In the rows, zero is written as 128.
A single turn carries every row of the set below to another of its rows. Some are shown first; where does it send the rows asked next?
zom: [111 155 117  80 127 111 112 146 143 125 120 145 147 172 126 116 152 105
 103 159 128 137 104  97 134 160 112  92 161  94  90 120 130 113 128 158]
dur: [143 160 131 120 122 108 145 140 146 126 124 136 146 147 150 117 143 129
  97 149 133 154 117 116 151 151 118 101 156 104 100 160 135  98 150 165]
zepov: [133 150 137 116 127  96 141 156 170 152 125 130 144 152 123 119 137 136
 108 146 135 156 112 103 149 169 116 111 140 110  94 160 129  84 135 151]
Femam: [141 158 113 114 121 103 140 144 155 133 124 140 146 149 145 116 151 122
  97 153 129 154 115 117 155 152 116 103 160 105  96 161 132  95 144 153]
Pepum: [147 117 108 122 119 142 121 104 135 128 135 130 132 151 113 148 133  99
 154 131 165 140 104 135 102 122 128 104 162  88 127 103 125 150 149 157]
Tora: [142 115 123 121 122 147 120  94 146 141 134 119 132 148 100 147 147 109
 161 131 172 136 108 145 115 129 127 106 149  81 130 108 115 143 149 160]
subo: [129 124  99 126 113 101 137 137 122 149 130 116 145 141 125 144 134  90
 155 118 182 137 116 146 111 128 137 119 133 101 117 101 128 137 145 150]
Rul: [115 106 130 132 113  93 138 153 159 151 114 100 140 138 115 143 139 115
 176 114 169 135 104 153 107 147 144 135 140 107 117 109 127 130 127 138]
Zad: [116 101 130 130 118  94 130 160 162 146 112  98 141 139 111 152 144 122
 175 111 169 138  96 142 108 150 139 137 152 115 112 114 129 122 127 141]
nel: [132 126  99 128 120 101 134 149 112 142 123 113 141 139 123 153 141  95
 151 116 185 141 111 143 113 132 135 119 145 109 115 106 127 131 149 151]
Vul: [128 128 112 133 112 108 118 127 132 147 128 112 138 137 132 154 164 101
 153 130 192 137 112 151 140 123 134 126 135  94 112 104 127 147 146 157]
bazes: [132 124 110 120 116 116 129 131 120 143 123 106 152 134 121 151 156  99
 154 123 187 137 113 151 126 126 133 112 139  95 118 104 126 136 153 167]
Gipin: [137 120 120 132 119 136 111  96 156 143 138 125 121 146 115 150 153 107
 156 136 176 134 111 146 130 126 129 117 140  78 125 105 119 158 144 154]
Losuf: [106 143 107  85 130  99 123 147 149 119 120 141 143 188 123 122 145 111
 112 153 127 125 101  88 133 165 121  99 159  96  92 120 133 115 126 152]
fid: [125 108 136 133 121 120 108 110 198 146 136 114 126 143 112 148 150 125
 170 125 172 131  99 142 120 139 130 131 141  84 116 112 129 150 128 147]
lub: [104 163 120  99 146  95 125 166 156 113 113 134 132 162 133 114 145 116
 102 140 127 120 116 122 128 183 121 102 156 101 102 128 131 116 127 142]
sof: [141 148 144 117 116 135 146 134 161 119 117 139 143 151 130 122 143 133
  97 166 113 146 119 119 155 162 118  93 160  89 118 148 124 119 141 168]
Mise: [142 147 127 115 116 130 140 133 164 122 119 143 139 151 133 119 153 126
  96 169 111 148 116 123 158 158 116  98 169  92 111 153 120 114 141 158]
Fozu: [132 136 150 113 121 123 140 148 185 143 119 135 139 154 104 126 138 141
 109 163 115 149 113 107 153 180 117 104 145  94 111 147 117 105 127 154]
Mosod: [105 151 114 106 145  94 137 156 155 105 113 133 122 181 127 122 140 122
 108 141 121 109 113 114 130 182 128 106 159  98 109 129 127 121 126 138]
Lises: [112 139 130  95 126 110 123 123 135 123 114 138 129 196 126 117 160 120
 127 159 125 136  89  93 139 152 127 106 177 105  89 140 123  99 124 144]
tuvaf: [119 111 125 123 120  93 127 151 164 145 120  91 154 129 122 147 153 120
 169 105 183 135 101 151 114 142 137 128 141 103 111 114 137 125 138 157]
duga: [130 102 140 125 128 125 117 112 192 144 132 105 135 141 100 142 143 131
 178 112 167 131  97 145 103 145 131 122 148  89 123 118 125 133 134 151]
gez: [109 155 149 112 148 108 126 140 158 117 106 132 112 171 128 109 157 131
 119 144 120 130 105 128 130 178 126 115 172 109 106 150 118 101 122 127]
Supe: [115 114 127 132 115  92 113 141 174 150 126 101 141 134 128 150 160 119
 167 118 187 134 101 147 130 135 136 137 138  99 103 112 138 138 131 151]
bebov: [111 145 138 116 142 106 137 131 142 108 106 132 109 188 130 116 156 130
 123 146 120 120 102 118 135 168 134 114 177 107 108 148 118 106 125 129]
piri: [132 146 123 112 127  95 138 158 179 149 123 136 141 150 121 120 145 131
 106 152 127 152 112 110 153 173 114 114 148 108  94 160 126  89 131 142]
Mone: [132 136 134 111 122 121 138 146 189 138 117 140 135 153 109 123 147 135
 106 166 107 147 114 116 155 177 114 107 158  93 112 152 115 108 129 144]
bon: [127  95 145 128 109 128 126 111 179 139 123 112 134 149 109 137 136 120
 182 128 153 138  94 145 101 135 139 124 161  92 124 110 124 142 125 145]
Duli: [141 114 116 122 109 135 126  97 143 138 138 128 139 152 119 138 132  98
 162 133 164 140 104 139 100 116 131 107 154  85 123 103 127 148 143 157]
laz: [115 147 148  93 132 124 112 120 144 128 113 142 127 180 121 110 164 120
 124 163 120 146  92 106 136 157 119 104 176 101  93 142 117  99 123 142]
Nas: [131  91 140 123 117 135 118 115 183 132 124 114 132 150 101 147 136 124
 178 125 152 138  88 133  97 141 131 121 170  93 123 110 125 141 126 149]

Mone turns into piri
lub turns into zom
Where do these go?
Zad turns into nel
Tora turns into duga
zepov turns into dur
Supe turns into Vul
Mosod turns into Losuf
Duli turns into bon

